(in the rows, 128 means zero)
One turn moves each row of this set onto another row. After a few examples, where does it send each row asked below?
J_140: [131 173  99 101 166  99 173 137  98 130 146 112 144 123 123 151 118 147
 125 115 118 119 116 138 139 108 133 109]
J_475: [170 156 135 122 138 129 147 125 114 129 152 132 112 113 126 154 122 123
 116  85 105 140 121 123 120  93 144 136]
J_326: [173 156 140 112 140 132 145 125 111 128 157 126 122 125 129 159 126 127
 106  91 116 148 120 127 114  90 141 138]
J_660: [132 145 123 107 154 106 161 134  94 111 138 107 131 138 127 149 119 150
 136 120 107 129 133 147 172 131 139 105]
J_904: [123 162 104 105 158  91 165 139  97 125 135 115 143 128 120 143 106 140
 122  93 129 118 117 128 143 101 133 108]
J_418: [140 125 109  94 150 133 174 137 112 113 131 102 135 166 118 154 121 118
 116 116 132 110 117 130 150 127 141 118]
J_274: [144 155 103 107 176 106 152 142 118 136 145 108 125 126  93 126 130 157
 123 107 121 130 123 128 146 107 126 107]
J_606: [145 135 121 100 186 125 158 137 137 140 120  96 138 143  98 138 130 141
 120 117 127 126 119 124 150 117 145 114]
J_110: [134 130 113  98 163 124 176 124 105 114 132  99 126 149 117 159 118 145
 107 135 113 118 137 130 155 129 149 112]
J_486: [169 145 134 118 143 136 135 125 129 126 154 123 118 128 125 155 130 115
 114  88 112 156 126 125 127  93 148 138]
J_548: [160 148 148 113 124 136 143 116 123 114 164 124 127 132 134 164 120 129
 108  94 114 149 121 118 133 103 151 126]
J_103: [142 127 121 106 186 117 157 136 120 130 110  96 128 141 109 143 124 137
 126 120 113 132 137 137 161 120 150 119]
J_598: [167 158 148 118 128 131 154 123 108 124 152 132 121 118 138 164 119 125
 119  89 105 135 114 127 124 101 146 133]
J_264: [126 147 101 104 138 110 165 140 100 106 145 111 141 147 131 152 114 122
 136 103 122 118 119 139 164 123 136 109]
J_256: [142 133 116  93 158 138 173 130 124 118 141  98 136 157 112 155 130 138
 117 134 124 115 118 127 155 135 143 109]
J_990: [159 144 140 114 139 138 144 115 133 122 149 120 128 132 132 168 120 116
 104  94 114 150 125 115 127  95 159 136]
J_970: [135 157 119 104 178  97 172 135  86 131 122 108 134 125 122 150 113 155
 119 118 113 121 130 143 143 109 138 115]
J_71: [165 159 157 113 133 129 143 124 114 124 153 126 133 125 140 162 121 128
 116  89 115 149 115 130 126  97 146 132]
J_874: [134 156 114 100 149 117 170 138 108 116 147 107 147 142 132 156 125 135
 144 121 114 122 115 147 165 133 138 108]
J_724: [165 139 148 117 133 143 147 114 133 123 145 124 117 127 125 162 119 122
 108  94 107 139 121 109 131 105 158 132]
J_218: [165 147 155 115 123 140 151 117 119 118 151 129 122 127 136 166 118 125
 118  94 106 136 116 119 134 111 153 129]
J_469: [143 143 112 104 165 103 152 144 109 131 135 110 125 138  92 122 119 152
 112  92 137 122 120 120 142 103 124 107]
J_267: [168 146 138 122 143 135 143 120 131 131 144 125 112 117 119 154 122 120
 112  86 105 144 124 113 125  94 153 135]
J_86: [149 138 108 107 176 109 157 138  98 127 136 105 109 134  97 130 129 158
 116 119 115 129 139 136 149 113 128 114]
J_363: [149 122 125  99 172 124 156 144 126 131 114  99 133 156 100 131 125 129
 121 101 138 121 116 126 151 116 139 118]

J_363 turns into J_418
J_970 turns into J_86
J_724 turns into J_218
Where do these go?
J_606 turns into J_256
J_326 turns into J_486

One turn moves each row of this set onto another row. After a few examples, where does it send each row asked below?
J_79: [135 117 131 128 149 137 143  94 117 119 160 108 103 165 108 105 130 134
 119 104 162]
J_335: [123  89 119 135 137  98 136 105 105 119 130 108 117 139 110 115 134 143
 115 123 118]
J_498: [134 126 102 131 110 147 120 113 111 125 149 129  98 158 120 123 132 127
 117 140 123]
J_537: [125  90 121 133 147 101 137 107 107 127 124 109 122 140 108 119 128 140
 121 124 114]
J_384: [125 111 124 130 120 124 112  97 119 121 130 126 112 107  92 113 117 120
 123  97 125]
J_391: [143 116 138 114 135 122 117 109 133 137 139 112 115 125 128 117 119 110
 129 128 151]
J_94: [139 118 106 135 112 155 124 109 112 128 146 130 101 150 117 131 129 126
 116 142 123]
J_16: [122 143 135 129 149 133 132 107 124 117 131 132 133 151 104 107 129 154
 132  89 120]
J_154: [134 137 122 139 157 130 116 110 104 119 115 122 127 157 103 115 130 147
 114  99 116]
J_177: [131 141 107 132 145 121 167 117 134 113 153 112 102 125  96 107 132 123
 125 112 128]
J_478: [129 121 121 141 152 141 141  92 113 112 161 106 107 159 109 107 125 133
 120 104 161]
J_669: [126 122 136 137 126 134 110 109 119 112 148 121 119 116  84 127 105 119
 132 119 120]
J_229: [134 127 130 113 133 118 140 131 128 121 119 126  95 148 129 124 126 123
 112 133 147]
J_536: [145 125 129 117 134 117 154 140 127 132 116 120 110 125 115 110 121 122
 114 122 130]
J_812: [122 152 121 108 136 142 132 117  91 116 146 118 124 128 108 111 119 155
 120 118 139]
J_532: [129 125 128 124 146 149 142 119 132 118 112 117 110 149  93  98 138 131
 103 110 114]
J_261: [130  92 119 134 137 101 131 106  94 120 128 104 118 142 106 110 129 138
 122 124 117]
J_190: [120 145 113 119 143 135 143 105 121 131 142 131 119 118  87 116 132 106
 141 135 139]
J_134: [132 125 129 133 153 121 134  90 116 147 156 136 105 150  95 136 114 110
 138 116 134]
J_73: [113 137 126 117 144 134 120 100 141 124 142 127 130 129 101 106 121 141
 118  89 118]
J_459: [130  90 119 141 144 100 130 108 107 128 132 107 117 143 106 113 134 139
 128 126 113]
J_994: [131 141 117 126 133 126 120  92 124 146 145 140 113 132  93 123 125 102
 141 122 143]
J_650: [140 149 127 119 116 141 139 102 108 123 140 129 124 128 118 113 123 162
 136 126 136]
J_207: [133 123 111 138 115 155 118 114 107 127 143 135 102 155 122 119 135 122
 112 137 122]
J_203: [131 117 128 139 145 138 142  99 116 113 164 108 100 165 103 107 120 133
 121 101 157]
J_296: [136 129 106 137 117 153 119 113 114 133 141 134 108 152 121 131 130 121
 109 141 124]
J_189: [126 122 129 134 153 139 143  95 119 114 157 112 109 163 105 114 128 132
 119 101 167]
J_95: [121 136 114 116 136 108 148 117 143 119 148 106  97 130  84 113 120 138
 113 128 131]
J_779: [143 131 143 127 125 125 144 136 127 134 127 120 127 114 104 116 121 146
 117 123 140]
J_496: [113 139 126 143 147 125 133 106 105 151 157 138 124 143  98 122 144 142
 140 117 129]

J_229 turns into J_154
J_296 turns into J_537
Where do these go?
J_73 turns into J_190
J_532 turns into J_496
J_177 turns into J_650
J_536 turns into J_16
J_94 turns into J_335
J_459 turns into J_79
J_812 turns into J_669
J_261 turns into J_203

One turn moves each row of this set onto another row. After a few examples, where does it send each row asked below?
J_926: [155 139 148 123 113 120 101 136 135 161 131 134  86]
J_590: [129 143 167 128 127 127 100 137 129 178 117 156 130]
J_898: [123 145 139 134  84 131 116 108 128 174 129 148 109]
J_351: [149 126 153 135 117 113  96  97 109 148 125 140 137]
J_222: [147 142 134 135 112 122  83 127 123 168 135 115  94]
J_434: [122 148 129 134  85 124 111 105 120 179 137 144 115]
J_985: [152 127 152 130 119 107 100  99 108 148 129 146 138]
J_967: [129 149 151 122 129 109  97 135 117 185 134 157 140]
J_85: [121 147 154 137 127 126  84 129 117 185 123 139 138]
J_382: [138 159 131 129 128 141 103 128 136 136 118 142 115]
J_784: [142 164 120 117 131 120 108 131 129 141 134 152 122]
J_45: [126 147 134 126  85 120 121 109 125 176 138 156 112]
J_58: [133 164 114 131 129 130  92 123 122 145 130 132 126]
J_112: [154 145 130 119 115 102  96 133 122 169 148 132  97]
J_902: [152 125 158 132 118 112 102 100 113 146 124 146 134]

J_382 turns into J_58
J_222 turns into J_112
J_351 turns into J_985
Where do these go?
J_85 turns into J_967
J_434 turns into J_45

One turn moves each row of this set onto another row. After a few examples, where does it send each row asked below?
J_480: [116 122 143 144 139 119 138 111 118 116 147 112 112 117 126 139 110 153
 159 133 116 108 131 108 131 141]
J_308: [124 117 163 150 144 120 153 113 121 112 149 115 122 121 131 125 109 143
 151 126 107 129 124  92 124 137]
J_801: [146 151 145 115 152 132 118 133 125 119 124 137 147 140 127 130 147  98
 127 128 122 151 129 121 122 126]
J_609: [130 116 137 119 122 125 143 107 149 126 135 113 130 122 140 135 119 149
 160 126 122 151 113 105 119 121]
J_234: [136 140 140 146 156 128 122 131 115 133 142 136 139 155 125 120 134 126
 137 141 120 106 139 118 128 155]
J_55: [144 126 142 133 161 132 136 132 124 118 135 146 148 132 109 121 156 110
 147 122 120 140 121 114 123 146]
J_164: [137 137 136 125 133 130 107 127 115 124 129 134 146 168 133 115 132 121
 133 147 120 116 146 123 150 139]
J_488: [136 109 124 131 137 106 127 113 131 107 129 113 126 108 143 144 125 123
 157 122 106 139 114  86 113 119]
J_455: [147 132 143 116 136 120 122 115 130 116 120 118 152 152 122 120 153  91
 126 137 123 140 128 120 125 142]
J_914: [128 127 151 126 127 135 142 102 127 123 140 105 113 141 134 107 115 155
 141 121 126 123 140 112 147 110]
J_314: [140 120 132 143 135 110 120 104 117 116 119  98 120 118 149 122 121 133
 139 121 106 103 138  95 126 111]
J_603: [128 125 137 116 117 128 145 123 145 118 143 121 118 133 133 131 118 148
 157 131 109 162 118  99 134 129]
J_657: [145 125 137 130 144 121 107 128 107 102 124 139 155 148 129 118 139 100
 138 138 108 125 134 112 147 134]
J_740: [134 126 144 130 121 128 135 100 135 134 125  98 122 132 145 115 116 160
 142 126 120 116 138 114 132 113]
J_752: [129 118 138 145 142 114 124 105 117 105 137 134 106 103 130 136 130 106
 155 108  96 131 124 101 126 122]
J_448: [119 125 135 115 121 129 147 116 138 128 141 117 109 121 121 141 120 146
 165 121 127 137 128 104 127 140]
J_543: [123 123 144 124 112 132 129 104 125 115 128 107 113 129 133 124 112 150
 149 136 122 109 144 116 152 125]
J_796: [121 137 144 127 109 132 126 105 135 134 139 124 105 142 137 121 114 151
 150 126 106 135 139 128 147 121]
J_868: [147 151 146 124 158 125 110 131 111 112 122 131 151 140 131 123 143 102
 122 133 113 137 133 124 132 119]
J_333: [141 128 112 112 119 131 118 113 138 108 126 116 100 131 144 123 135 129
 140 128 118 135 134 101 144 104]
J_102: [137 120 126 105 109 127 129 115 130 106 115 113 111 111 128 128 134 128
 153 114 113 135 137  99 148 115]
J_730: [129 115 150 151 144 118 144 104 131 122 138 107 129 112 140 130 114 154
 152 129 111 119 120 103 113 129]
J_417: [142 139 151 128 135 123 123 114 127 124 123 113 151 163 126 117 142 106
 122 148 122 122 136 126 128 150]
J_639: [135 154 155 127 156 135 125 131 127 133 137 134 147 151 129 132 132 118
 130 142 126 141 129 130 115 140]
J_641: [140 120 118 112 113 117 117 107 136 119 117 105 120 127 150 128 127 129
 146 119 116 135 133  96 133 103]
J_932: [147 125 136 113 139 134 123 129 126 110 123 144 156 142 118 116 152 104
 144 127 120 151 127 119 144 130]
J_302: [129 129 137 112 109 127 119 102 130 120 129 124 109 133 136 119 125 127
 151 109 109 145 139 120 153 104]
J_91: [136 120 136 145 146 123 123 103 113 101 132 108 103 120 140 117 124 124
 133 123 114 100 140  95 134 111]
J_6: [125 133 132 117 117 134 133 105 146 131 141 134 101 127 128 131 129 137
 159 115 117 153 124 122 134 118]
J_638: [146 137 130 127 160 108 126 120 125 116 136 119 153 147 112 123 158 110
 136 136 119 145 114 125 123 144]
J_24: [125 124 152 154 135 112 118 105 106 109 134 124 110 116 139 125 115 119
 145 120  86 112 139 106 138 124]
J_748: [140 144 139 138 157 110 124 119 123 126 138 114 151 156 117 120 147 126
 131 148 116 128 123 131 123 149]
J_991: [146 139 133 130 152 104 113 118 114 112 128 112 155 155 121 116 151 110
 126 141 112 131 127 127 137 137]
J_245: [136 155 157 137 161 128 118 127 114 125 136 129 151 152 131 126 129 122
 124 146 119 127 133 132 126 134]
J_447: [140 153 145 126 165 127 124 136 123 125 137 138 148 140 124 135 141 109
 133 132 121 149 121 122 113 135]
J_46: [140 136 148 125 142 126 135 115 138 130 131 120 147 153 117 123 149 106
 132 144 128 137 124 125 114 156]
J_283: [140 141 139 128 150 142 138 132 134 141 141 141 139 153 113 117 147 131
 144 130 131 131 130 124 125 150]
J_612: [129 119 125 125 137 113 138 122 123 108 134 120 110  99 119 142 133 129
 164 112 108 136 123  90 127 133]
J_320: [133 118 133 133 129 116 120 109 108  95 120 108 114 109 132 125 125 133
 147 126 101 106 141 104 151 118]
J_761: [142 153 156 126 149 134 112 127 115 119 122 128 150 152 135 120 133 110
 119 143 120 130 139 131 134 125]
J_421: [122 127 148 159 143 119 132 108 124 119 146 134 102 111 132 139 119 130
 155 125  94 120 124 108 119 139]
J_940: [136 119 123 137 134 117 127 125 131  96 134 125 108 111 139 142 128 117
 151 132  96 139 120  81 122 130]

J_46 turns into J_748
J_164 turns into J_657
Where do these go?
J_421 turns into J_796
J_740 turns into J_314
J_447 turns into J_639
J_940 turns into J_603
J_480 turns into J_543

One turn moves each row of this set onto another row. After a few examples, where does it send each row asked below?
J_845: [120 173 132 114  87  88 161 120 130 102 127  86 113 145 141 140 161 116
 149 128 143]
J_933: [131 171 131 128  92  96 158 119 142 100 117 105 100 141 147 128 165 126
 157 143 146]
J_20: [123 179 123 125 130  88 163  86 138 128 130 102 110 141 126 134 128 108
 124 154 157]
J_419: [118 162 142 111 136  92 123 108 144 118 117 111 139 162 123 123 128 133
 124 148 140]
J_422: [139 160 136 123 122 109 113 108 145 118 118  87 122 159 149 132 131  93
 117 149 139]
J_986: [140 152 115 124 152  88 142  92 130 125 134 108 118 151 132 128 139 115
 125 121 136]
J_487: [127 171 133 136 115  71 135 130 134 151  96 107 112 149 147 133 165 124
 159 138 157]
J_271: [127 172 138 133 111  67 137 130 130 149 100 112 114 153 138 136 170 122
 156 145 154]
J_981: [125 179 153 109  80  79 134 122 128 130 108 102  99 148 151 125 163 105
 138 144 156]
J_726: [138 178 138 118 101  78 146 122 128 138 117  94  96 140 162 129 172  97
 147 128 149]
J_389: [127 166 126 132 110  87 135 114 132 103 122 106 129 154 151 147 160 109
 164 107 141]
J_692: [141 159 129 124 120 107 112 110 144 121 124  89 111 167 157 126 129  92
 121 143 143]
J_423: [125 174 123 127  95  70 127 113 105 136 111 106 109 151 131 143 157 102
 141 125 163]
J_864: [116 149 143 134  97  80 142 101 124 103 127 110 116 170 139 139 172 126
 148 139 148]
J_439: [111 153 130 111 139  86 135 109 126 148 129  85 131 166 126 125 143 114
 114 131 153]
J_744: [108 168 132 116 134 102 150 107 149 136  97  85 119 137 119 137 133 111
 128 141 135]
J_659: [140 133 148 122 125  92 152 112 148 142 132  97 118 160 145 125 135  97
 120 143 132]
J_917: [115 178 129 115 110  87 180 106 130 107 124  91 105 143 132 134 146 111
 140 148 158]
J_814: [129 159 122 132 142 107 118 114 137 143 118 120 117 149 138 109 130 114
 132 142 158]
J_462: [112 138 135 126 117  77 134 110 128 133 128 105 131 181 128 129 168 123
 123 130 155]
J_816: [135 137 150 118 122  89 147 118 149 143 130  92 117 170 149 122 135 102
 124 142 133]
J_589: [129 172 142 102 126  93 149 105 140 117 147 109 115 138 132 119 150 120
 105 124 134]
J_600: [148 167 139 117 104  86 130 115 126 122 120  86  98 154 169 121 147  86
 135 136 143]
J_705: [119 170 125 124  90  66 130 110 104 136 115 102 110 153 135 141 151 108
 137 128 169]
J_699: [129 158 118 144 127  97 110 123 137 125 124 125 132 156 146 129 150 109
 147 119 153]
J_661: [120 149 147 129  99  79 147 101 134 104 119 118 119 173 141 134 168 130
 148 141 151]
J_162: [122 163 133 138 111  91 132 120 133 106 123 109 125 151 149 144 161 114
 169 113 136]
J_52: [138 176 117 121 122 108 134 126 136 140 143  92 114 137 137 104 150 114
 115 133 153]
J_525: [123 174 125 133 131  96 155  90 137 130 130 104 113 135 130 133 126 105
 122 161 158]
J_466: [113 173 138 131 129  73 122 115 142 135 102 116 136 152 128 130 155 142
 142 142 143]
J_184: [124 162 112 135 123  67 133  91 112 131 128 117 118 145 125 138 147 116
 128 115 151]
J_385: [115 184 126 119 113 103 164 119 144 105  99  96 104 135 135 130 143 115
 153 142 148]
J_545: [109 180 129 115 133 101 150 105 154 131  95  93 116 141 121 134 128 115
 134 140 136]
J_683: [133 180 139 107 133 106 131 109 152 113 127 111 112 136 139 114 155 128
 114 133 131]
J_252: [137 157 163 109 100  79 142 126 137 133 113  90 106 162 162 114 147 101
 137 146 139]
J_108: [124 163 133 109 113 106 137 129 139 144 128  93 115 146 125  99 151 125
 108 137 147]

J_487 turns into J_389
J_600 turns into J_917
Where do these go?
J_933 turns into J_726
J_659 turns into J_744
J_699 turns into J_184
J_589 turns into J_108
J_864 turns into J_271
J_545 turns into J_692
J_814 turns into J_986

